In the data rows, the value 128 means zero.
What is the hidden score of each row? Scores go from 0 to 40, and 20 is about the middle. The score is a weighted sum of the row's numbers plus the product of two more (or one squared), each taken from its middle value.
85;101;85;176;101;107;185;124;144;193;128;143;162;229;206;126;183;102;133;210;162;133;129;109 ~ 11
115;124;89;103;110;117;109;146;132;97;126;119;98;95;108;124;115;111;111;128;112;140;124;121 ~ 17
102;96;120;122;178;155;108;201;169;139;143;147;178;115;109;123;116;91;168;182;106;120;96;121 ~ 28
110;123;121;136;179;153;102;197;148;133;197;168;195;164;144;203;149;162;114;112;111;106;115;103 ~ 16
103;174;123;167;146;118;127;127;126;136;99;136;174;166;181;128;190;128;168;229;147;128;94;192 ~ 12
105;142;125;115;107;188;162;133;147;111;119;127;102;182;125;174;99;99;107;120;119;102;112;121 ~ 24
100;102;143;98;127;105;121;127;102;177;118;126;98;177;178;114;118;116;121;97;210;119;96;109 ~ 17
123;151;118;123;103;118;112;97;129;102;110;113;136;105;99;127;126;156;104;99;122;208;108;130 ~ 17
113;124;125;104;131;117;99;98;109;111;103;153;101;109;111;119;119;117;108;107;105;114;164;113 ~ 23
125;137;117;121;117;105;101;110;140;113;100;139;96;98;105;104;113;125;122;127;132;109;108;114 ~ 17
113;142;118;108;117;123;124;97;103;96;110;150;123;102;117;112;106;108;113;162;107;147;109;115 ~ 20
136;151;90;111;99;135;102;104;97;108;144;122;116;134;102;120;104;128;100;127;110;131;123;104 ~ 13
199;107;109;114;106;92;153;111;133;97;102;110;145;197;165;112;132;177;122;100;159;113;150;118 ~ 21
114;142;86;138;118;130;99;126;101;131;145;134;152;157;133;132;134;133;125;162;105;119;97;111 ~ 11
99;138;131;126;103;190;114;113;139;121;141;106;105;188;112;179;128;120;111;151;124;181;124;127 ~ 11
139;146;154;116;172;142;174;157;124;108;177;92;113;102;136;127;110;123;105;106;113;104;97;122 ~ 31
97;177;194;202;145;255;172;150;131;170;127;94;168;104;125;135;139;120;156;99;241;192;192;135 ~ 21
90;117;93;107;103;152;132;128;158;122;172;109;100;128;126;130;116;101;109;119;126;148;102;103 ~ 21
117;105;109;131;114;159;145;134;116;120;202;116;208;122;102;106;127;131;105;159;103;99;211;116 ~ 17
152;87;160;169;96;98;135;123;178;165;142;112;111;97;118;104;101;133;101;125;112;96;141;227 ~ 22
120;155;132;120;127;96;119;116;106;145;124;124;95;133;109;107;101;105;107;147;106;119;105;107 ~ 17
89;93;121;118;120;123;118;136;98;96;115;91;102;160;150;120;191;91;149;95;162;162;135;119 ~ 19
94;108;117;105;131;144;134;128;141;109;174;112;98;129;124;120;106;117;103;119;107;140;114;111 ~ 21
146;126;108;137;123;119;102;116;109;97;102;133;114;199;154;123;140;93;164;89;151;103;134;113 ~ 16
130;115;124;126;116;123;120;111;133;123;119;100;100;119;122;106;120;107;103;122;107;184;116;122 ~ 20
141;158;128;99;119;106;114;134;100;118;106;141;114;105;114;106;140;110;107;94;137;97;98;104 ~ 21
113;98;103;118;103;112;124;102;125;143;125;119;108;121;117;106;108;117;101;128;105;108;128;194 ~ 25
128;140;139;101;134;99;98;109;98;105;96;123;108;128;112;126;107;113;115;87;110;122;100;108 ~ 21
145;148;131;190;142;119;152;114;137;106;145;159;119;102;132;169;102;121;104;128;126;101;108;109 ~ 28
157;132;149;114;100;184;111;120;111;148;114;110;129;206;162;130;255;232;238;93;203;127;140;132 ~ 5
162;98;93;103;114;128;126;98;104;95;107;97;104;153;160;141;108;152;102;124;136;113;100;117 ~ 22
158;189;142;135;141;125;162;106;98;142;124;102;113;117;112;121;100;98;101;171;108;99;120;113 ~ 25
113;119;153;116;132;178;112;121;141;142;124;107;146;219;203;146;255;236;243;128;255;141;191;148 ~ 11
111;137;89;118;108;124;99;102;109;99;110;127;111;139;125;131;102;114;111;98;126;108;127;108 ~ 17
249;146;241;125;114;126;169;168;117;255;126;117;255;112;113;104;111;97;134;143;138;172;140;145 ~ 16
139;112;108;103;146;137;135;112;110;123;106;160;122;104;108;157;120;135;123;133;125;105;100;117 ~ 30
158;179;112;149;144;146;109;113;232;148;96;150;102;100;171;116;121;143;130;160;113;124;162;117 ~ 11
129;136;103;102;131;106;139;122;116;97;140;123;118;124;113;108;103;115;104;123;106;126;118;109 ~ 21
105;94;101;100;115;115;156;212;170;158;114;111;120;194;134;125;99;95;100;164;101;102;116;122 ~ 14
109;124;125;102;114;120;107;104;120;110;103;100;128;113;106;108;109;135;110;137;102;141;94;151 ~ 21
171;218;85;150;107;146;144;109;144;182;98;148;97;142;117;120;130;203;104;162;175;107;126;137 ~ 34
150;134;97;117;106;124;129;129;96;135;106;101;134;97;108;111;142;144;148;89;140;107;109;111 ~ 20
123;157;85;138;121;134;102;108;109;137;117;142;132;132;111;177;128;92;103;108;134;96;116;121 ~ 22
129;125;123;109;129;113;107;102;106;115;103;163;104;96;110;115;140;91;126;89;114;108;110;113 ~ 25
128;90;175;147;147;115;99;192;145;113;114;105;139;126;116;115;115;114;128;144;105;100;132;136 ~ 13
103;89;177;98;135;168;106;112;112;138;111;126;122;98;102;104;126;119;125;113;123;99;139;112 ~ 25
109;157;102;106;103;101;103;128;114;107;129;131;130;100;99;139;125;111;137;89;135;100;121;115 ~ 17
112;121;128;107;114;115;110;108;120;116;108;101;117;97;100;115;101;122;102;124;103;134;96;124 ~ 21
102;106;106;105;117;115;103;175;110;155;189;138;147;165;106;120;122;126;110;93;139;241;135;142 ~ 15
133;153;91;103;108;126;137;120;103;145;134;114;102;107;103;103;122;143;108;117;130;100;120;115 ~ 21
92;136;134;144;155;125;128;144;110;131;123;141;125;121;103;119;145;172;108;90;106;127;117;116 ~ 21
101;130;101;125;120;104;123;107;100;113;105;128;118;105;128;110;100;134;103;123;111;120;220;111 ~ 28
177;101;132;150;167;178;170;116;98;136;119;113;182;112;146;181;157;134;182;236;115;108;208;104 ~ 25
90;132;119;111;122;122;129;124;117;110;126;133;99;112;112;111;103;117;111;136;113;190;112;111 ~ 18
153;141;106;102;153;134;136;96;110;113;108;129;125;96;117;180;125;103;106;123;107;120;114;114 ~ 33
102;105;93;104;110;114;117;122;119;141;105;109;105;125;128;106;108;113;117;120;105;135;121;122 ~ 18
122;95;125;145;127;122;103;162;149;136;100;104;134;132;131;109;114;125;154;164;119;122;148;119 ~ 10
103;122;118;115;120;120;109;101;111;104;101;141;110;113;114;117;105;120;102;102;108;123;209;117 ~ 28
86;165;88;141;134;125;130;129;129;127;131;97;127;117;105;114;119;110;122;93;107;126;95;118 ~ 23
102;111;145;123;122;97;103;108;105;126;102;115;117;96;124;131;106;140;117;103;103;128;221;106 ~ 21
134;113;142;130;122;172;122;126;105;133;104;169;126;117;143;109;217;158;196;98;169;98;140;123 ~ 17
113;124;109;206;155;247;186;252;234;138;110;126;125;206;188;240;113;101;127;97;139;157;149;159 ~ 22
124;163;98;102;111;106;106;124;96;112;110;128;136;97;101;121;129;118;137;90;137;104;114;104 ~ 18
138;99;136;153;133;128;103;167;151;117;101;102;135;138;141;110;111;111;148;153;109;117;153;103 ~ 11
177;145;102;120;136;128;114;176;118;107;144;129;128;119;102;155;110;125;174;202;106;124;100;111 ~ 24
112;110;126;107;125;147;106;100;111;95;117;139;101;123;117;128;117;131;115;92;104;108;151;114 ~ 23
109;126;135;127;105;104;139;127;162;154;96;105;125;112;138;119;153;221;160;113;128;104;192;103 ~ 26
121;120;128;99;126;113;108;100;103;129;98;94;108;93;136;106;130;121;116;100;102;113;128;109 ~ 22
116;171;151;146;222;227;178;110;202;247;123;156;140;101;141;176;154;200;230;135;129;96;140;129 ~ 27
137;146;142;129;144;136;105;123;110;119;126;177;100;122;119;112;161;132;138;99;123;112;117;119 ~ 17
96;93;145;179;114;168;100;178;190;148;109;99;113;103;109;116;123;127;137;139;122;124;157;103 ~ 8
208;215;175;151;110;136;111;106;234;160;116;157;103;171;179;181;104;123;146;196;120;136;255;128 ~ 3
126;111;127;126;120;130;139;98;109;145;149;132;95;151;108;137;100;144;117;134;113;98;97;103 ~ 20
109;160;139;255;157;128;143;114;176;148;104;146;224;103;116;113;106;150;108;143;149;118;170;165 ~ 26
87;110;143;157;102;100;163;163;124;108;100;132;182;111;124;118;114;121;116;165;140;105;94;124 ~ 22
85;125;102;105;96;135;129;126;123;97;149;126;109;120;115;104;108;114;104;126;113;143;125;117 ~ 15
91;200;90;148;132;115;106;97;140;106;108;120;141;159;136;117;130;112;121;139;150;130;110;176 ~ 17
86;127;122;127;107;113;105;125;139;102;99;118;109;156;122;151;102;117;114;89;119;120;111;108 ~ 15
116;139;91;107;105;114;103;96;102;106;116;120;96;107;117;105;99;120;100;127;107;140;105;105 ~ 17
169;92;195;126;138;99;187;159;180;150;127;93;177;145;143;140;132;188;108;124;100;115;101;142 ~ 26
128;89;168;117;121;118;126;98;128;101;113;106;141;100;118;105;102;109;107;113;106;142;99;107 ~ 24
133;111;135;125;139;134;104;103;102;107;103;161;104;121;102;118;154;108;118;90;103;114;133;106 ~ 23
118;123;142;110;135;120;100;143;114;119;131;122;130;117;124;128;109;152;105;114;120;142;140;117 ~ 15
105;130;113;99;110;108;102;113;99;103;100;108;105;93;118;127;132;135;119;99;109;116;100;107 ~ 20
104;143;115;157;182;103;161;124;132;100;138;131;115;111;113;133;103;168;108;135;110;121;149;120 ~ 27
117;108;95;110;105;114;113;102;127;146;122;115;111;133;125;112;101;120;101;114;107;116;114;174 ~ 21
85;125;110;102;116;129;133;124;128;100;145;111;113;112;117;111;107;125;102;124;109;162;127;113 ~ 18
255;89;144;255;151;144;105;107;110;99;255;255;159;234;214;105;141;164;129;211;137;116;206;192 ~ 2
116;125;116;107;119;116;111;99;104;112;122;120;104;117;106;109;104;125;104;132;108;132;93;107 ~ 19
168;122;105;113;129;109;105;112;150;127;175;129;177;114;184;115;142;140;127;239;159;118;96;104 ~ 11
168;236;138;116;138;165;171;131;102;121;131;105;146;118;153;165;188;99;141;121;191;106;115;113 ~ 25
117;129;84;106;101;97;130;128;99;114;121;113;96;97;106;109;112;127;111;111;111;137;129;105 ~ 19
178;94;167;116;96;99;135;120;145;166;121;133;143;100;119;138;123;107;102;149;126;110;139;214 ~ 30
191;116;202;120;171;105;108;119;96;103;100;188;115;149;109;189;140;214;130;126;117;181;165;121 ~ 23
106;127;106;128;99;110;121;106;97;107;114;149;99;114;121;116;101;141;107;117;106;125;209;106 ~ 22
229;140;103;107;109;167;114;156;121;154;119;116;118;119;169;124;130;166;216;190;136;142;128;140 ~ 9
115;98;153;128;125;147;122;129;118;131;102;123;167;182;170;127;226;126;196;110;159;99;160;115 ~ 12
119;134;102;139;185;106;121;104;148;124;154;120;146;127;115;105;134;124;133;122;123;115;121;111 ~ 26
166;85;85;102;116;108;100;112;123;124;101;96;110;94;103;143;100;149;104;90;124;136;108;141 ~ 25
86;168;148;111;140;104;119;119;155;242;176;203;178;104;138;117;139;115;126;255;129;112;149;149 ~ 11
171;146;89;107;129;175;184;108;170;106;119;140;105;132;113;255;152;125;179;183;109;144;176;130 ~ 28
87;85;108;131;159;149;117;109;164;131;212;92;145;149;119;116;113;112;108;101;130;140;112;108 ~ 32
96;117;98;117;101;137;118;108;130;122;136;118;117;106;119;108;102;144;102;117;105;149;125;104 ~ 15
101;112;108;122;125;99;144;133;117;125;169;113;111;114;177;128;114;135;164;98;135;146;145;104 ~ 24
112;133;98;139;155;118;131;201;107;111;167;91;160;118;148;115;104;112;109;107;171;111;182;135 ~ 16
115;155;131;110;143;129;163;138;134;166;126;119;95;94;136;116;134;111;117;95;127;137;105;128 ~ 27
91;89;154;111;119;108;129;130;108;176;107;100;118;138;198;105;153;103;133;154;145;238;104;104 ~ 22
138;91;218;137;221;176;216;133;142;179;131;101;169;176;183;127;168;89;141;125;164;144;157;120 ~ 35
110;184;121;204;101;95;134;108;121;105;129;101;127;96;138;106;140;122;115;135;124;109;118;105 ~ 14
115;140;92;110;144;93;118;128;102;109;155;114;96;114;104;110;107;122;103;116;106;132;129;103 ~ 21
110;130;147;108;141;133;104;144;178;109;207;95;104;123;112;120;115;89;119;115;117;110;105;103 ~ 26
118;123;95;104;105;97;106;119;149;115;98;94;112;124;151;110;133;100;175;155;108;101;131;107 ~ 13
89;103;86;109;142;153;100;185;126;95;135;116;149;127;174;164;99;184;136;104;111;180;100;103 ~ 15
151;111;182;122;136;95;117;155;188;105;133;121;122;106;103;125;105;148;111;110;104;123;114;118 ~ 16
86;102;106;107;118;135;118;126;153;110;174;107;101;125;112;117;100;107;104;116;115;138;113;115 ~ 19
115;154;87;122;120;128;103;98;104;98;127;118;126;133;111;125;108;110;103;125;110;129;112;111 ~ 18
115;95;149;150;122;163;125;165;171;116;107;116;109;106;104;113;115;126;123;154;108;120;140;108 ~ 15
100;137;114;120;108;117;118;104;96;113;101;134;101;113;117;113;99;128;100;114;101;108;218;103 ~ 29
190;171;104;108;159;151;99;179;105;97;131;133;148;145;106;167;126;89;160;100;116;123;136;150 ~ 23
86;95;152;123;107;107;167;108;151;104;99;103;116;110;194;127;129;127;162;107;119;150;128;108 ~ 21
197;92;168;163;123;130;171;107;143;161;150;99;128;164;110;115;142;177;117;109;140;159;134;111 ~ 19
113;138;133;104;132;115;102;101;117;95;133;179;104;98;125;131;132;105;121;125;119;140;137;104 ~ 18
200;151;124;119;121;151;195;153;158;218;128;143;191;255;176;110;122;88;136;156;124;155;140;199 ~ 14
157;92;177;157;103;116;175;116;152;114;161;130;120;99;104;106;103;127;100;140;101;103;123;198 ~ 28
131;107;146;110;133;118;99;115;111;121;103;117;120;133;114;108;108;109;117;98;113;116;124;107 ~ 19
116;125;136;115;129;116;98;96;105;124;103;133;113;113;115;108;130;100;154;140;108;119;130;111 ~ 17
126;203;129;147;141;104;99;153;181;216;117;163;121;94;131;103;103;203;129;239;245;117;119;146 ~ 15
123;107;122;111;101;110;150;133;109;129;117;130;142;157;108;120;119;106;123;126;111;246;102;119 ~ 22
115;92;110;113;96;144;123;105;121;187;140;103;137;133;105;197;201;106;157;142;255;134;106;131 ~ 22
141;104;125;151;135;119;118;117;118;99;123;98;134;130;109;110;102;114;135;94;129;100;127;205 ~ 23
118;98;90;113;107;109;115;97;115;123;129;108;96;122;132;121;105;122;100;113;107;117;103;169 ~ 22
123;133;141;129;106;96;116;109;105;125;124;127;121;96;154;117;111;134;108;97;116;97;107;122 ~ 18
145;96;150;155;118;99;176;144;154;192;159;101;114;106;102;113;101;134;111;136;117;98;121;133 ~ 22
95;136;88;113;120;128;124;146;145;116;111;96;142;130;121;122;105;118;103;132;125;101;164;112 ~ 21
255;224;153;141;130;207;142;103;255;164;104;151;128;201;203;134;159;156;184;255;122;126;167;131 ~ 2
104;143;111;129;133;98;217;169;99;147;124;101;110;181;107;142;106;128;120;167;105;119;106;126 ~ 25
125;137;104;121;99;126;103;98;99;96;136;129;100;129;125;111;108;123;108;147;105;122;97;103 ~ 14
147;125;134;131;145;139;122;109;105;121;96;179;112;131;115;123;190;115;165;87;130;115;115;118 ~ 24
102;87;153;139;115;178;122;109;113;129;108;152;142;146;129;108;99;134;117;172;106;96;120;133 ~ 22
120;98;157;152;139;150;98;176;176;127;103;117;130;123;125;106;123;120;136;166;112;117;146;104 ~ 9
122;128;115;103;123;103;111;106;100;101;111;116;121;188;178;152;218;135;220;89;164;104;152;117 ~ 12
185;203;98;105;176;116;108;133;100;127;163;172;121;134;137;158;140;180;101;114;102;123;117;164 ~ 20
92;152;110;105;106;94;99;148;135;107;97;100;130;109;121;137;105;116;121;95;129;125;97;104 ~ 15
127;111;113;136;128;147;136;126;110;96;104;124;160;131;117;160;146;150;117;176;104;114;169;116 ~ 28
104;105;165;99;100;105;164;127;200;125;122;202;169;101;218;183;131;183;182;134;107;191;126;127 ~ 13
121;92;153;154;123;144;99;181;167;147;115;116;132;127;132;111;114;123;149;159;118;116;150;111 ~ 7
123;111;195;116;198;177;161;106;173;129;129;94;146;94;144;136;138;103;138;95;178;108;96;110 ~ 36
209;151;133;141;154;98;112;113;134;109;117;226;128;119;134;152;99;116;130;103;142;103;115;144 ~ 24
104;115;138;101;124;137;130;98;182;148;132;108;102;119;110;110;130;112;120;218;142;110;123;252 ~ 38
138;98;127;134;98;125;182;140;105;113;129;156;195;108;105;122;145;98;125;93;131;104;149;120 ~ 28
108;91;175;194;190;155;139;124;125;174;118;149;101;104;116;132;255;124;217;162;127;113;101;128 ~ 37
146;118;90;127;138;124;102;105;99;106;105;118;106;103;107;114;132;140;187;129;151;130;111;134 ~ 22
